In the data rows, 128 means zero.
Here are some points, one per row:
059,167,138,186,180,113,148,089,133,125,154,138,195,082,112,163,149,138,122,174,184,104,123,104,120,128,156,141,141,119,173,177,134,144,171,076,158,197,143,137,139,053,155,058,127,099,160,106,138,076,133,107,167,092,098,136,104,119,102
183,178,087,127,083,148,093,092,129,144,093,131,104,100,120,150,098,128,107,192,078,087,172,187,131,118,100,096,101,132,098,121,139,135,133,166,133,134,094,123,093,150,077,069,131,088,172,160,100,070,156,170,069,182,147,145,112,134,087
137,127,083,053,197,109,171,098,139,095,077,081,107,160,140,098,123,100,175,179,123,126,092,126,117,147,179,177,106,132,131,100,146,053,142,122,144,135,095,121,091,101,148,162,110,146,166,080,158,103,155,154,118,088,137,133,180,079,169
123,067,106,156,144,109,133,188,116,129,124,073,095,191,144,149,152,091,104,161,118,094,142,173,148,132,164,045,135,128,144,176,101,180,112,113,116,137,132,090,132,080,106,144,134,172,117,182,136,112,135,145,121,131,075,135,149,115,133
153,115,132,123,116,133,128,130,127,143,209,115,139,134,166,189,171,053,120,024,122,128,144,084,110,105,130,144,103,147,132,153,162,083,105,162,092,137,148,091,076,126,057,074,115,112,168,142,156,109,132,101,109,138,109,113,128,108,128
149,113,140,179,156,097,150,103,155,135,139,126,146,086,120,140,108,158,100,201,112,180,159,138,087,120,192,119,128,090,154,098,150,105,120,121,121,150,168,092,100,141,134,141,141,139,139,130,103,197,084,152,112,127,190,105,211,107,182
134,107,105,115,069,131,163,102,105,165,160,139,141,045,129,159,107,098,178,119,047,173,134,168,104,154,124,168,142,097,127,101,132,148,136,142,202,157,094,141,118,134,136,087,172,232,106,096,122,068,159,122,112,161,149,143,093,103,085
184,129,108,122,128,114,104,162,127,135,124,160,097,100,126,177,121,181,122,122,147,147,127,104,124,187,153,077,075,168,161,172,120,100,114,097,186,140,098,162,150,137,140,107,129,103,124,105,143,168,126,150,143,084,110,184,203,101,114
156,147,123,073,121,113,141,125,087,172,111,142,164,115,096,093,124,110,137,136,074,114,143,139,106,087,133,094,158,065,138,186,114,100,190,166,138,082,109,111,123,122,143,108,069,181,139,104,159,106,077,159,181,179,150,088,116,103,140
114,149,150,140,093,151,124,162,122,153,142,083,126,098,137,130,165,164,161,142,177,082,117,129,124,132,158,161,098,135,057,109,086,099,135,137,141,151,106,125,063,120,099,160,100,126,081,179,140,204,076,148,171,056,078,126,074,119,160
067,192,153,120,154,146,141,147,148,167,159,129,083,157,144,125,052,107,163,129,079,171,096,063,163,121,146,167,112,103,152,107,105,142,080,098,167,077,131,177,126,114,174,091,125,089,125,129,081,123,084,200,105,096,189,070,075,099,159
089,187,117,108,100,145,111,061,076,157,099,155,164,171,127,133,157,090,135,120,111,145,129,100,111,209,169,115,150,118,158,173,148,158,139,138,131,101,143,157,128,127,128,135,147,128,071,160,141,188,134,112,104,060,164,152,163,089,160
153,127,124,099,120,185,111,185,176,150,069,172,153,136,120,155,140,144,196,116,124,142,143,111,154,068,146,172,116,123,094,169,164,164,121,099,054,145,189,127,139,102,160,151,122,102,082,142,130,184,163,157,159,117,083,071,158,101,128
172,157,122,148,179,161,078,059,152,151,139,142,086,143,211,191,119,085,161,104,082,115,116,112,075,137,105,149,111,136,084,103,082,135,171,120,142,131,186,137,139,160,176,148,072,085,146,143,092,189,112,141,133,099,060,122,150,196,083
122,169,086,162,152,190,120,224,158,104,104,094,111,170,107,134,156,146,141,115,202,109,136,119,097,105,045,090,174,092,158,103,144,099,062,140,117,196,129,099,130,164,123,120,141,165,104,113,139,101,121,124,142,126,121,141,168,165,113
169,198,162,157,148,125,125,128,149,162,153,141,127,180,104,107,176,108,188,135,078,127,106,098,141,202,161,192,158,189,048,108,113,129,151,081,131,097,139,142,182,098,103,168,093,110,113,156,065,172,087,097,156,166,209,101,156,096,088
137,111,117,127,109,119,138,169,157,114,127,160,114,204,143,009,090,157,150,109,125,210,167,158,089,118,166,097,105,146,177,105,130,150,173,115,110,118,115,166,104,179,138,091,149,109,182,135,152,147,127,103,122,187,118,148,070,157,100
125,084,118,151,163,109,108,109,145,111,076,082,105,112,150,137,191,149,150,108,123,074,124,166,123,110,138,159,147,114,140,115,197,152,097,218,147,108,076,162,172,121,121,114,180,102,156,070,117,109,083,144,127,166,115,175,088,151,145
124,133,115,115,118,091,110,142,178,105,146,104,196,117,137,138,161,171,127,113,152,083,147,126,158,200,121,119,077,081,103,125,089,160,124,112,121,124,152,128,167,166,149,177,135,081,108,092,128,102,136,105,113,068,101,071,160,075,116
163,089,122,188,124,148,112,105,134,140,130,116,121,119,079,124,136,129,127,099,128,119,110,086,211,124,098,127,146,134,203,130,118,129,146,180,161,167,105,073,068,151,153,132,141,074,146,156,109,100,139,117,114,156,133,150,082,112,084
080,128,162,101,139,142,064,152,101,140,128,160,111,146,156,156,169,149,094,114,182,156,085,177,192,165,093,137,130,099,100,114,119,120,090,123,121,098,152,184,090,146,137,163,053,143,137,121,079,134,143,206,155,152,112,124,142,046,111
108,147,136,105,077,111,161,070,214,167,141,139,079,129,087,138,104,097,116,135,172,175,086,152,077,129,139,106,097,127,141,155,104,104,108,150,092,124,101,090,111,097,124,176,158,153,107,081,146,117,127,137,110,150,117,145,126,160,089
111,130,090,128,116,148,155,118,179,064,140,097,166,055,073,117,114,134,078,134,081,106,061,119,170,071,160,082,197,113,093,094,106,130,129,127,123,118,110,187,116,174,120,113,140,190,155,150,158,145,140,141,127,162,101,146,151,135,120
133,097,175,152,117,101,103,098,139,116,130,073,149,147,136,148,116,170,101,122,134,120,152,101,084,156,105,118,151,243,104,168,202,150,078,140,114,105,151,101,099,164,178,126,082,153,130,131,162,076,160,129,126,122,128,106,114,206,138
148,106,160,137,067,114,177,137,139,118,123,153,134,150,153,157,104,112,112,155,147,061,108,158,105,129,061,125,144,140,142,095,084,152,106,139,162,144,145,180,143,139,123,116,112,101,165,113,142,144,179,080,157,192,118,107,122,127,189
138,186,156,156,110,048,095,103,101,087,137,130,101,117,130,153,084,141,150,098,174,118,126,131,144,093,098,149,178,086,130,064,180,112,157,063,169,067,107,105,105,103,123,142,154,094,078,163,095,114,155,107,152,112,089,131,153,130,136
142,089,153,149,150,208,122,160,072,072,177,137,122,139,100,080,107,099,065,151,121,126,105,191,126,102,121,150,088,145,165,099,150,141,155,130,062,098,119,153,128,142,146,130,183,096,094,111,190,074,105,100,174,139,164,129,117,160,101
157,101,115,105,109,119,122,111,089,082,115,172,106,159,115,137,144,132,086,114,116,145,101,164,149,112,144,092,182,146,034,145,101,065,106,118,122,171,137,115,146,089,165,116,169,146,111,083,109,129,132,086,109,082,108,098,034,147,171
141,110,185,139,108,155,095,128,062,136,100,095,136,124,104,088,130,134,055,111,145,194,158,054,134,133,146,114,112,082,150,074,133,154,122,101,137,145,158,083,193,097,061,125,104,159,138,085,145,103,155,135,143,126,114,112,128,188,141
124,125,108,097,136,084,157,130,096,148,104,062,136,091,188,118,126,124,097,108,209,143,135,142,183,091,087,131,089,143,092,146,154,156,132,153,100,117,108,119,161,107,166,129,108,104,104,117,207,156,063,105,059,152,130,153,121,126,096
104,108,156,159,145,084,183,168,139,132,094,167,102,144,092,157,145,122,151,131,097,138,163,157,155,071,134,138,115,097,105,152,141,116,154,111,139,117,134,164,165,209,118,163,109,115,123,144,135,126,211,098,125,079,212,207,128,162,109
074,124,208,032,189,131,090,145,081,127,106,149,101,095,123,076,156,164,117,139,098,138,126,129,132,111,078,130,162,155,161,079,062,164,123,118,087,131,114,080,114,124,090,085,199,134,140,139,156,144,151,063,124,157,138,130,084,134,140
098,131,086,051,103,143,106,154,170,092,167,091,195,116,104,161,081,119,144,102,135,151,120,153,077,133,089,134,164,156,184,175,136,141,107,145,150,152,158,106,143,097,107,177,112,106,198,164,065,143,108,125,136,085,158,148,102,153,101
141,114,094,173,149,150,177,068,124,127,181,141,116,120,153,049,082,151,124,163,138,089,201,069,126,131,096,181,119,096,103,191,115,139,126,109,139,120,105,162,150,116,079,156,150,179,118,129,119,150,110,141,114,153,138,149,140,089,171
092,086,138,189,144,136,165,149,074,120,135,150,183,138,122,094,115,113,175,121,133,105,134,131,118,156,102,099,096,161,116,150,104,068,104,150,088,071,097,110,147,110,130,092,107,126,127,123,060,179,167,108,092,131,085,105,179,162,153
106,082,076,088,097,097,130,136,117,123,094,208,098,114,161,079,135,142,081,115,139,114,119,087,142,120,171,112,101,174,154,076,142,131,186,129,091,145,161,109,157,147,121,160,130,165,079,173,132,050,085,138,128,132,157,106,129,155,167
These points spread out most along one direction. Take the direction at right angles to it along which they spread out most. Go by this last direction. For each point below, how far along it does it lie, from 0 to 99? The average is 50, and the first point in the table lies past the average. One standard deviation of the points above along it is 16.
106,082,076,088,097,097,130,136,117,123,094,208,098,114,161,079,135,142,081,115,139,114,119,087,142,120,171,112,101,174,154,076,142,131,186,129,091,145,161,109,157,147,121,160,130,165,079,173,132,050,085,138,128,132,157,106,129,155,167 ~ 46
172,157,122,148,179,161,078,059,152,151,139,142,086,143,211,191,119,085,161,104,082,115,116,112,075,137,105,149,111,136,084,103,082,135,171,120,142,131,186,137,139,160,176,148,072,085,146,143,092,189,112,141,133,099,060,122,150,196,083 ~ 58
134,107,105,115,069,131,163,102,105,165,160,139,141,045,129,159,107,098,178,119,047,173,134,168,104,154,124,168,142,097,127,101,132,148,136,142,202,157,094,141,118,134,136,087,172,232,106,096,122,068,159,122,112,161,149,143,093,103,085 ~ 13
122,169,086,162,152,190,120,224,158,104,104,094,111,170,107,134,156,146,141,115,202,109,136,119,097,105,045,090,174,092,158,103,144,099,062,140,117,196,129,099,130,164,123,120,141,165,104,113,139,101,121,124,142,126,121,141,168,165,113 ~ 82
123,067,106,156,144,109,133,188,116,129,124,073,095,191,144,149,152,091,104,161,118,094,142,173,148,132,164,045,135,128,144,176,101,180,112,113,116,137,132,090,132,080,106,144,134,172,117,182,136,112,135,145,121,131,075,135,149,115,133 ~ 69
080,128,162,101,139,142,064,152,101,140,128,160,111,146,156,156,169,149,094,114,182,156,085,177,192,165,093,137,130,099,100,114,119,120,090,123,121,098,152,184,090,146,137,163,053,143,137,121,079,134,143,206,155,152,112,124,142,046,111 ~ 60
074,124,208,032,189,131,090,145,081,127,106,149,101,095,123,076,156,164,117,139,098,138,126,129,132,111,078,130,162,155,161,079,062,164,123,118,087,131,114,080,114,124,090,085,199,134,140,139,156,144,151,063,124,157,138,130,084,134,140 ~ 46
153,115,132,123,116,133,128,130,127,143,209,115,139,134,166,189,171,053,120,024,122,128,144,084,110,105,130,144,103,147,132,153,162,083,105,162,092,137,148,091,076,126,057,074,115,112,168,142,156,109,132,101,109,138,109,113,128,108,128 ~ 65
111,130,090,128,116,148,155,118,179,064,140,097,166,055,073,117,114,134,078,134,081,106,061,119,170,071,160,082,197,113,093,094,106,130,129,127,123,118,110,187,116,174,120,113,140,190,155,150,158,145,140,141,127,162,101,146,151,135,120 ~ 40
114,149,150,140,093,151,124,162,122,153,142,083,126,098,137,130,165,164,161,142,177,082,117,129,124,132,158,161,098,135,057,109,086,099,135,137,141,151,106,125,063,120,099,160,100,126,081,179,140,204,076,148,171,056,078,126,074,119,160 ~ 66
089,187,117,108,100,145,111,061,076,157,099,155,164,171,127,133,157,090,135,120,111,145,129,100,111,209,169,115,150,118,158,173,148,158,139,138,131,101,143,157,128,127,128,135,147,128,071,160,141,188,134,112,104,060,164,152,163,089,160 ~ 38
